One vector is turned by the same rotation once a step. Each row is the vector after some number of steps, and that number follows the row.
The counts run from 0 to 156.
[175 136 128  88 118 134 100  98 133 172 101  85 100 131 160 136 109 107
 101 177 150 185 122 177 108  77 162 111 121 105 125 138  89 118 114 111
 114 146 126 110 135 113 138  94 160 154 125 114 116 127 127 154 121 115
 143 150 107 138  94  90 166  93 105 168  71 139  87 130 137 129 146 136
 139 144 128 146 143  78 161 129 133 184  98]
145
[139  99 122 137 103 137 116  94 167 121 115 136 101 144 147 147 157 119
 156 109 138 139 135 170  97 100 113 122  74 122 118  83 126 100 166 108
 100 134  99 119 159 110 173 112 131 158 103 168 138 167 120 129 124 135
 133  86  39 140 109 153 156 113 125 152 100 145 168 121 155 145 114 138
 116 152  86 138 187 141 165 109 121 155 126]
80
[163 105  95 149 118 116 124  96 121 108 132 103 121 127 130 130 122 112
 138 174 137 161 121 126 132 109 128  99 108 117 138 100 145 111 157 108
 123  87  79 100 167 134 108 101 115 140  76 121 135 147 130 144 101 146
 133  48  60 111 112 109 132 121 141 197 129 115 152 127 146 147 115  70
  83 134 103 137 184 125 117 111 108 144 110]
102
[171 147 115  80 136 105  90 107 109 152 106  92 141 117 150 132 124 133
  83 156 152 167 113 185 127  96 151 114 145 127 126 140  84 130 103 122
 141 154  83 113 136 121 133  68 153 139 127 123 126 116 144 116 123 107
 116 170  97 159  88  84 160  91 121 125  92 140  63 125 143 105 136 160
 132 121 135 143 133  67 161 137 139 160 119]
148
[172 125 138 119 120 139 166 108 119 165 127 104 131 128 154 107 136 150
 130 179 155 144 118 137 129  74 153 127 136 105 126 119 126 100 154 126
 108 114 120 113 135 137 114 100 145 195  82 128 162 148 146 137 102 113
 132  91 109 117  85 157 153 109 135 191 126 138 183 196 157 153 116  92
 124 128 104 140 168 119  81 127 123 103 108]
112
[143 105 107 111 120 134 110  99 140 108 110 134 124 125 155 147 183 128
 143 120 140 139 139 171 104 114 109 122  79 131 126  93 125 110 147 105
 107 128  69 128 176 111 161  90 132 149  82 172 138 159 125 124 108 147
 124 105  30 150 110 158 143 111 131 145  96 150 148 106 156 126  96 146
 113 136  95 144 198 129 152 121 113 154 138]
82
[104  69  89  83 148 137  97 127 101  83 125 113 109 138 146 147 140 134
 130  64 126 140 139 167  75 136  87 145  94 117 128 141 144  97 133  98
 113 127  90 119 144 100 166 111 104 142 138 165 140 137 127  97 109 136
  92 112  81 125 114 108 143 126 144 123  72 102  93 127 144 140 132 181
 116 116 149 156 148 100 178 130 107 163 118]
62
[152 121 127 143 125 108 144  85 132 110 113  95 151 118 109  96 105 157
 118 170 151 131 126 130 173  69 169 103 168 124 142 107 126  87 119 128
 173 114  94 101 129 111  78 102 164 153 150 111 170 175 176  89 120  98
 155  94 109 136 106 116 160 119 141 161 146 104 117 157 144 136 134  74
 118 143 103 147 149 103 141 104 121  92 110]
119
[160 100  95 157 117 121 127  90 143 102 133 109 124 125 128 135 124 114
 136 176 130 157 120 126 135 101 120 107 109 123 131  91 148 111 176 116
 130  90  93  92 160 127 110 112 117 145  71 115 130 160 133 152 101 146
 145  45  61 112 119 112 140 126 139 197 120 106 161 125 148 159 112  67
  90 137 102 143 183 123 123 113 119 135 112]
101
[165 131 139  80 155  89 111  94  87 142 114  77 134 123 125 133 101 148
 115 144 144 142 114 125 143  87 153 111 156  96 147 154 124  89 102 109
 106 128 118 100 117 137  90 131 133 153 164  89 159 115 130 119 107 110
 124 135 146 139  65  59 143  97 149 160  99  95 100 161 140 114 149 130
  97 127 155 126 138  65 149 121 102 129  78]
137
[141  99 101  79 134 132 155 105  91 121 128  78 117 125 154  93 126 135
 118 170 134 163 105 147 119  88 184  92 135 109 142 145 140  79  96  86
 139 111  94 120 143 107 105  97 148 155 130 150 155 134 152 121  65 101
 137 108 112 100  97 116 137 124 113 174 107 133  71 147 147 150 142  99
 127 137 121 155 146  82 105 121  78 149 109]
125
[119 102 123 120 120 140 112 158 116 142 122 108 138 156 123 112  89 143
  96  91 157 140 148 207 101 106 116 155 142 100 110 159 109 124 130 151
 143 147 119 102 131 127 162  71 125 178 139 147 151 133 186  60 161 112
  96 114 116 124 110 102 165 114 142 111 108 101  93 172 145 136 146 165
 133 110 143 129 107 110 169 131 174 129  93]
44
[138 102 113 116 118 131 149  88 113 125 133  80 104 135 135  96 108 121
 120 178 147 154 116 143 126  76 196  81 137 101 146 133 133  75 117  95
 149 110 104 116 135 116 100 102 153 162 145 145 158 147 150 120  76 105
 152  91  92  99 113 118 146 123  99 186 123 131  93 148 147 163 156  83
 129 146 102 142 139 110 121 102  92 141  95]
123
[124 114  76  84 149 116 147 133 127 140 116 107 161 102 146 119 125 127
  65 191 128 162  98 180 149  88 145 131 158 106 110 140 133 123 102 118
 158 128  82  90 134 132 137  81 172 152  92 134 116 141 182 101 101 111
 108 126 115 143 131 121 126 155 127 144  93 125  45 115 151 127 109 157
 117 126 132 125 132  78 131 129 146 142 129]
20
[128 107 116  89 138 137  93 147 130 149 100  95 109 142 131 135  85 102
  96 159 178 164 148 184 107  93 114 122 134  71 133 151 113 141 120 129
 124 107 130  91 148 120 144  81 138 165 115 106 101 138 163 114 140 166
 114 111 106 122 126  92 146 134 124 173  74  97 106 103 127 138 145 129
 100 136 153 141 137 113 171 133 168 180  71]
38
[159 105  81  80 146 128 150 110  86 110 132  94 150 105 154  99 122 158
 105 167 116 166 103 140 132  98 168 143 154 142 122 147 141  92 114 118
 158 127  90 109 124 103 114  87 141 146 118 125 153 154 161 118  91  79
 123 114 139 115  99 105 156 114 140 149  96 114  67 176 152 138 133 110
 140 126 137 177 131  54 114 143 104 129 137]
128
[106  89 112 125 154 137  84 110 165  78 102 114 121 123 107 155 112 143
 114  89 158 121 164 159 123  94 108 150 142 106 135 116 120 110 142 147
 157 122 110 112 118 100 133 108 135 153 178 118 144 190 153  76 145 132
 111 128  98 154 149 112 167 133 127 121  89  78 120 117 144 146 146 165
 132 134 127 151 128 115 221 106 156 114 106]
55
[184 130  86 133 119  99 148 105 135 153 142 107 153 118 150 140 115 139
 105 167  69 175  81 162 134 109 147 140 128 140  83 120 131 101 154 126
 123 168 103  85 122 154 138 112 140 143  85 125 142 119 143 141 123  58
 115 103 123 139  79  75 145 105 153 138 108 121  85 187 159 131 113 136
 120 115 122 116 137  72 117 124 127 134 146]
1
[144 108 102 110 126 125 112 102 130  97 113 134 133 119 152 147 184 138
 134 115 142 140 129 167 113 119 103 126  89 144 130  92 127 115 142 106
 120 127  47 128 175 115 153  85 126 139  81 168 137 157 131 116 110 140
 116 105  30 153 109 164 147 116 142 140 104 146 145 107 158 122  92 149
 114 127  97 150 199 123 145 130 118 147 147]
83
[132 111  73 121 155 125 136 136 139 123 132 102 152 104 129 130  97 136
  56 175 128 159 115 173 142  98 147 147 177 109 102 139 124 136 147 155
 166 128 105  80 112 157 125  76 147 163 107 110 130 143 185  91 124  98
  89 114 122 132 155  99 141 151 119 144 120 102  70 152 164 156 127 151
 131 109 134 125  95  92 135 121 172 106 117]
23
[104  70 110 133 135 147  79 107 150  85 116  93  78 141 119 156 108 116
 121  82 157 138 165 162  87 113 117 128 104  92 139 126 124 110 157 123
 131 109 118 122 134 108 145 110 117 154 171 146 133 163 124  99 120 148
 106 108  68 119 145 105 162 133 102 147  89  94 115 110 146 171 157 158
 129 126 122 136 129 133 203  92 132 147  87]
58
[153 112 126 147 117 115 140  82 138 109 122  83 135 124 108  94  98 140
 119 171 143 134 125 130 161  68 177  98 162 118 147 103 128  84 124 131
 171 119 102 102 126 114  83 102 159 155 149 115 175 173 169  96 112  99
 158  83 103 125 110 112 160 120 128 171 145 113 117 161 145 143 144  71
 123 147  94 142 146 111 141  98 121  97 104]
120
[162 137 124 135 124 121 100 101 136 142 128  87 127 116 132 140 103 139
  72 131 137 149 116 185 122  94 164 131 154 123 107 138  81 120 145 148
 149 172 114 114 107 154 128  93 144 170 158 126 154 117 145 101 133  85
  98 160 104 147 110  86 171  91 104 118 122 129  81 174 168 147 154 181
 156 108 119 116  88  86 166  99 162 115 109]
152
[173 134 130  85 164 106 107  91  86 137 117  70 115 116 132 144 103 141
 106 167 152 156 125 118 129  92 161 111 150  94 155 158 112 102 126 119
 104 109 120 110 115 144  80 115 125 169 146  82 153 108 122 140  92 124
 111 142 136 120  87  78 150  99 130 184 109 105 121 165 149 141 152 123
 105 111 137 132 131  73 128 120 105 117  80]
135
[137  84  84 117 138 151 100 126 121  85 129 126 131 126 149 158 138 154
 130  68 115 146 139 165  85 137  78 183 103 145  99 130 135 112 171 132
 120 144 102 114 135 105 175 110 100 147 119 141 142 161 135 107 143 111
  87 101  98 133 119 103 164 110 159 109  78  89 128 162 157 149 125 173
 137 105 141 169 140  96 177 139 139 136 138]
65
[119 114  96  77 137 120 146 126 142 165 111 102 135 115 150 120 132 110
  81 200 131 167  96 182 135  76 169 109 140  86 111 135 133 112 101 105
 132 130 100  92 135 141 149  91 168 163 106 151 109 135 167 119  86 121
 116 124 106 135 125 134 119 150 109 158  82 144  53 106 151 133 118 159
 114 142 123 114 140 101 125 117 131 157 116]
18
[127 105 102 110 158 126 130 140 124 145 133  87 121 117 123 144  92 126
  64 170 146 151 126 158 125  99 156 129 161  68 120 153 125 127 155 139
 123 107 132  86 106 174 118  98 130 193 131 108 134 114 158 112 103 127
  79 108 121 117 151 101 128 154 111 176 119 103 103 154 162 173 140 164
 109  97 136 101  91 119 126 103 156 106  75]
26
[148 101 105 165 127 128 126  91 137  82 148 118 130 114 126 149 154 147
 121 109 125 120 129 140 119 118 128 139 116 134 125  90 128 101 195 133
 133 121  81 119 139 151 116 105 108 173 109 150 168 150 130 106 102 120
  99  82  42 137 130 143 150 120 124 150 161 122 173 169 181 172 111 137
 123 103  81 121 143 145 128  83 123  77 129]
89
[101  70  97  87 151 138  91 121 110  88 124 110  97 144 140 147 134 128
 129  70 136 138 144 170  73 129 103 135  94 102 129 143 142  98 134  94
 106 117  92 125 147 103 163 112 103 153 149 166 136 141 118 101 102 144
  90 109  71 122 122 105 142 126 132 134  76 106  88 115 147 148 143 178
 110 118 141 150 145 114 177 117 105 169 103]
61
[195 143  99 141 123 118 142 101 151 174 134 108 138 109 154 151 110 133
  92 184  94 175  90 162 137  99 154 140 132 123  83 116 112 118 174 140
 114 158 128  89 115 166 138 106 143 165  78 107 129 125 142 159 128  73
 115 112 118 137  94  94 156 105 133 161 104 123 125 189 157 145 113 134
 129 116 113 116 137  91 107 126 148 121 131]
3
[173 123  83 121 119  94 146 102 124 149 142 108 159 116 149 137 118 140
 104 160  74 172  74 166 133 114 147 133 129 143  90 122 137  97 137 116
 122 171  89  89 128 146 137 117 137 135  95 130 142 117 142 136 118  62
 120 100 118 137  69  67 135 101 158 137 107 120  69 179 157 124 114 134
 110 118 125 116 143  69 110 125 110 139 141]
0
[142 100 109 152 134 127 133  88 131  91 156 116 122 112 134 149 160 140
 130 111 130 118 126 131 116 116 135 135 108 111 127  96 142  94 190 127
 114 115  87 120 131 156 116 113 109 179 113 151 166 144 123 117  91 122
  99  81  49 131 128 151 144 123 123 157 156 129 180 169 182 181 110 142
 117 102  83 117 151 150 115  86 116  81 119]
90
[161 134 137  99 150 106 152  93 110 124 101 101 166 103 128 104 146 171
 122 182 164 123 128 122 173  70 149 115 161 114 149 113 130  95 104 125
 133 103  82 106 142 120  81  99 161 165 108 108 162 157 166 108 100 121
 147 119 114 152  84 146 148 118 153 176 124 119 148 147 143 110 112  90
 104 142 114 145 185  91 121 130 115  94 116]
116
[138 116 143 114 150 101  81  99 117 100 106 128 136 133 119 165 152 151
 147  71 153 110 147 144 120 118  72 140 105 111 144 112 129 107 150 118
  89 120  83 114 155 136 137 133 103 147 136 127 154 136 118 102 137 147
  96 112  70 168  79 106 146 100 177 127 109 102 175 132 150 106 115 169
  79 111 125 115 181 125 180 121 123 115 106]
73
[140  95 116 135 142 123 138  90 125  96 144 116 117 116 135 149 162 144
 135 114 127 121 121 126 113 114 134 124 105 109 136  95 147  89 180 112
 100 108  90 118 137 158 115 125 110 179 111 153 168 137 115 119  78 135
  98  84  52 125 114 153 134 131 126 166 145 131 179 167 177 171 109 148
 104 110  91 112 157 152 111  85 100  83 116]
91
